(in the rows, 128 means zero)
Rotation paths and how fast each direction turns (degrees a step):
Each turn is a multiple of 5 degrees from 10 to 175, or 0.
Each row of a path follows its step; steps can be skipped.

step 2: [131 120 126 128 120 130 125 126 127 123 132 127 131 132 123 132 117 129
 117 125 124 127 138 129 128 132 121 135 128 132 129 130 130 136 125 136
 129 131 131 134 133 140 136 137 136 122 127 132 131 131 129 122 118 131
 125 129 124 125 131 128 131 130 117 120 135 132 121 129 120 125 133 122
 133 125 111]
step 6: [137 125 122 123 125 135 133 130 133 134 132 123 122 124 129 138 125 131
 123 129 118 133 136 131 123 126 126 123 129 126 131 125 131 125 123 133
 130 125 132 132 134 125 128 128 129 132 127 117 132 138 129 133 122 131
 136 118 136 126 135 116 124 137 126 116 133 122 124 122 117 137 129 121
 132 130 119]
step 7: [136 133 137 126 130 126 133 128 127 133 127 135 126 128 118 124 128 125
 122 136 122 128 120 129 122 134 127 131 135 126 134 137 134 130 130 125
 130 137 120 119 129 121 131 141 137 130 137 125 115 136 117 124 127 136
 131 130 129 126 130 124 123 127 116 128 134 137 134 129 128 132 130 133
 126 130 129]
step 9: [131 131 124 122 132 141 129 129 132 132 121 134 143 120 124 133 127 119
 124 125 134 134 134 135 121 124 126 135 125 123 120 121 131 125 121 124
 138 135 126 127 128 138 128 130 134 123 123 117 132 127 119 124 132 139
 128 120 138 137 129 134 122 124 131 128 126 125 130 126 132 124 123 127
 126 128 125]
step 11: [127 135 132 135 122 129 130 122 130 132 130 132 127 136 124 128 137 120
 116 134 116 140 128 140 132 123 122 125 144 126 130 119 131 133 124 129
 127 125 123 123 134 126 130 135 127 127 135 125 124 131 132 123 129 130
 127 129 125 129 127 119 127 123 131 133 122 127 138 128 135 133 128 124
 139 121 128]
step 16: [126 134 128 127 126 133 125 135 130 125 133 120 123 117 125 126 127 134
 128 125 130 133 125 132 125 131 130 130 131 126 128 125 119 131 128 124
 115 127 122 130 132 128 131 126 125 132 139 126 136 135 127 125 130 138
 126 127 138 141 126 118 129 117 122 128 131 117 119 133 123 127 131 122
 139 135 138]
step 20: [116 126 124 124 134 126 129 133 124 127 138 128 131 125 121 121 130 132
 122 115 131 137 131 130 126 130 120 127 132 128 125 132 124 125 130 125
 124 130 137 125 134 132 134 131 131 128 126 130 134 128 117 120 134 143
 132 125 132 143 121 134 134 131 129 120 127 135 127 128 135 120 130 119
 134 129 125]
step 22: [128 130 126 120 122 131 126 126 132 123 128 141 127 139 128 121 130 125
 127 135 122 121 133 132 126 125 126 130 131 141 132 124 132 126 129 137
 124 136 125 129 131 123 129 140 131 116 132 129 136 133 125 117 121 133
 128 132 128 123 122 125 127 122 117 134 132 138 132 124 122 134 131 118
 133 123 120]
step 23: [127 125 127 131 131 133 126 129 128 134 134 120 133 138 122 132 140 127
 120 131 129 128 140 122 126 130 123 129 140 129 137 122 130 134 121 123
 130 128 132 126 132 127 132 134 130 132 128 127 119 140 137 129 122 128
 123 135 132 128 127 123 140 127 126 119 124 119 127 133 141 125 134 127
 134 123 123]
step 24: [135 135 138 127 126 143 124 135 129 126 136 124 130 123 129 122 126 125
 131 124 129 135 123 130 112 125 126 127 131 121 129 132 125 131 123 127
 133 131 133 129 134 128 128 128 132 131 124 131 137 126 113 119 119 134
 134 116 137 126 125 125 134 122 124 127 133 123 125 123 132 122 130 130
 133 134 128]
Directions:
[126 126 126 126 127 128 126 127 128 128 130 127 127 129 129 126 128 128
 131 128 126 128 130 128 129 131 129 129 127 128 129 129 128 127 128 129
 127 128 128 127 128 128 129 127 128 130 128 127 130 128 126 127 130 128
 129 127 127 126 126 128 129 128 128 128 129 126 126 128 126 130 128 128
 130 131 126] => 175
[129 128 126 128 127 129 129 128 126 128 128 131 129 129 129 128 128 130
 128 129 127 128 128 127 128 126 128 129 128 129 129 126 129 127 126 128
 129 129 126 132 129 128 126 128 127 128 127 127 126 128 130 126 127 129
 128 129 126 128 129 128 128 127 130 126 130 129 127 128 125 127 129 126
 125 130 127] => 90
[128 128 127 128 129 129 128 127 128 129 129 125 128 128 126 127 130 128
 129 127 129 129 130 128 128 126 129 127 128 128 129 129 127 127 128 131
 128 127 129 129 129 130 127 127 129 128 130 129 127 125 128 129 128 132
 128 128 129 128 129 129 128 126 127 131 129 127 126 128 129 126 130 128
 126 128 127] => 95
[129 127 128 127 125 128 129 128 131 127 126 126 125 128 129 128 127 129
 128 129 129 130 128 128 132 126 129 128 128 128 128 127 129 130 131 128
 130 128 128 127 130 128 127 129 129 127 128 128 127 129 128 128 127 130
 128 127 128 126 127 128 126 129 128 129 128 130 127 126 128 128 126 128
 127 127 126] => 95
[127 124 129 128 127 129 129 131 128 128 128 128 128 127 129 128 129 128
 125 125 129 129 129 127 129 127 129 132 127 127 128 128 128 127 129 129
 129 130 128 128 128 129 130 126 128 127 126 127 128 129 127 128 127 128
 128 126 129 127 131 126 128 128 128 127 128 127 126 130 128 126 127 127
 130 127 130] => 100

step 1: [124 123 130 128 128 129 121 123 134 132 125 124 138 116 138 129 128 125
 124 128 125 126 118 127 136 134 134 136 120 126 124 125 131 126 134 128
 125 129 119 127 138 124 127 135 135 135 125 119 124 131 119 135 134 128
 128 131 129 131 125 129 117 123 138 126 124 122 134 120 120 120 122 126
 124 131 124]
step 2: [143 124 131 127 115 127 127 119 113 119 135 133 129 124 132 130 132 127
 126 124 131 133 131 134 129 122 125 130 119 129 119 129 128 130 125 120
 127 125 133 141 128 119 128 123 123 128 132 120 126 123 134 128 131 128
 124 127 128 131 133 129 133 115 124 132 128 131 130 125 135 126 125 133
 136 121 121]
step 3: [125 130 126 128 129 129 132 122 133 127 118 141 123 129 133 129 133 128
 123 130 132 132 130 122 113 120 132 124 132 136 136 135 130 132 126 131
 127 128 127 132 121 138 115 131 133 124 128 131 131 124 129 130 125 139
 131 131 132 137 130 126 137 133 125 134 130 122 132 121 126 121 138 128
 118 120 125]
step 8: [130 131 126 125 127 120 126 121 127 124 127 130 132 137 123 137 130 117
 135 130 128 133 122 121 135 120 136 139 118 129 132 133 133 121 130 123
 120 138 126 139 133 126 122 126 128 118 124 119 130 121 129 125 132 121
 124 123 121 121 132 122 126 131 129 133 123 125 128 124 121 127 126 131
 134 129 136]
step 11: [125 129 130 131 133 121 140 128 129 122 123 127 122 128 120 120 137 128
 132 130 130 116 121 132 127 128 131 133 130 139 129 133 122 120 122 119
 125 135 130 130 124 132 125 131 128 123 124 133 125 135 130 128 141 121
 130 121 121 132 135 122 127 129 115 132 127 123 129 138 124 134 130 122
 130 126 134]
step 14: [123 124 129 129 131 125 131 125 129 129 131 131 132 125 133 132 123 128
 135 138 131 121 125 113 119 132 127 122 121 136 128 138 136 124 124 121
 131 126 125 135 128 125 116 130 131 126 121 130 122 121 135 128 140 135
 121 124 123 125 129 134 124 125 118 120 129 126 138 126 124 131 136 130
 125 133 124]
step 18: [125 128 137 129 124 134 130 127 134 130 122 127 130 128 131 135 130 141
 130 123 133 124 123 129 119 129 123 138 131 125 120 125 125 128 121 131
 122 132 130 124 131 136 128 125 121 135 125 131 132 142 136 132 136 133
 132 125 125 123 122 125 142 116 134 124 133 125 126 139 127 123 133 127
 135 123 129]
step 20: [130 123 124 123 122 123 131 123 128 129 122 125 133 124 130 129 132 125
 124 127 117 132 132 123 133 119 131 115 132 137 121 134 133 122 127 127
 141 129 121 132 135 122 128 127 122 137 131 118 138 135 124 128 135 133
 124 125 127 123 126 132 122 133 123 124 129 133 134 121 131 133 126 123
 129 123 116]
step 22: [126 125 127 134 147 135 123 124 136 122 125 131 127 117 116 122 121 134
 125 128 128 131 126 134 131 125 132 132 125 135 135 133 133 124 129 119
 123 135 131 140 125 130 127 132 128 138 127 125 125 117 126 125 132 121
 130 131 126 131 136 126 134 123 129 128 128 124 125 123 126 124 126 128
 121 122 136]
step 24: [131 126 123 131 124 127 134 121 129 128 130 127 127 145 130 127 136 126
 120 124 130 122 129 126 121 128 127 142 127 123 133 130 128 132 122 129
 138 131 130 128 122 127 139 127 120 125 126 133 130 130 129 132 121 128
 133 119 144 132 128 117 131 128 123 125 131 120 125 123 127 122 129 118
 136 124 127]
Directions:
[130 128 127 127 126 127 131 131 129 130 128 129 128 129 128 130 127 126
 130 131 127 131 128 127 127 127 128 127 127 127 127 129 130 129 130 128
 130 127 127 129 127 130 127 127 128 128 128 128 129 127 127 130 129 130
 127 126 128 128 128 127 127 128 129 128 129 127 126 128 128 129 128 129
 128 127 127] => 65
[130 126 129 129 125 129 128 129 129 129 129 128 126 128 128 128 128 127
 129 129 129 125 129 127 129 128 126 127 130 130 128 129 129 128 125 129
 127 131 128 128 125 129 127 128 128 130 126 128 126 127 128 128 126 130
 127 129 129 127 127 127 128 128 128 128 130 127 130 129 127 128 130 127
 127 127 128] => 100
[126 127 128 128 129 128 130 128 125 128 127 128 128 129 129 129 130 127
 130 130 128 126 127 127 127 129 127 129 129 128 125 128 129 128 128 126
 127 128 126 129 126 128 129 127 128 127 126 127 129 129 129 126 129 127
 128 129 128 126 128 128 127 127 127 129 127 127 127 126 130 127 126 128
 131 130 126] => 115
[127 127 129 127 128 128 128 129 128 128 129 127 130 129 127 128 127 127
 129 127 128 126 128 128 127 128 128 130 126 127 127 130 128 128 127 129
 126 125 129 128 129 127 127 128 128 129 127 127 128 129 127 129 128 125
 124 126 129 128 127 125 128 126 127 129 128 128 129 129 127 129 129 127
 128 125 130] => 110
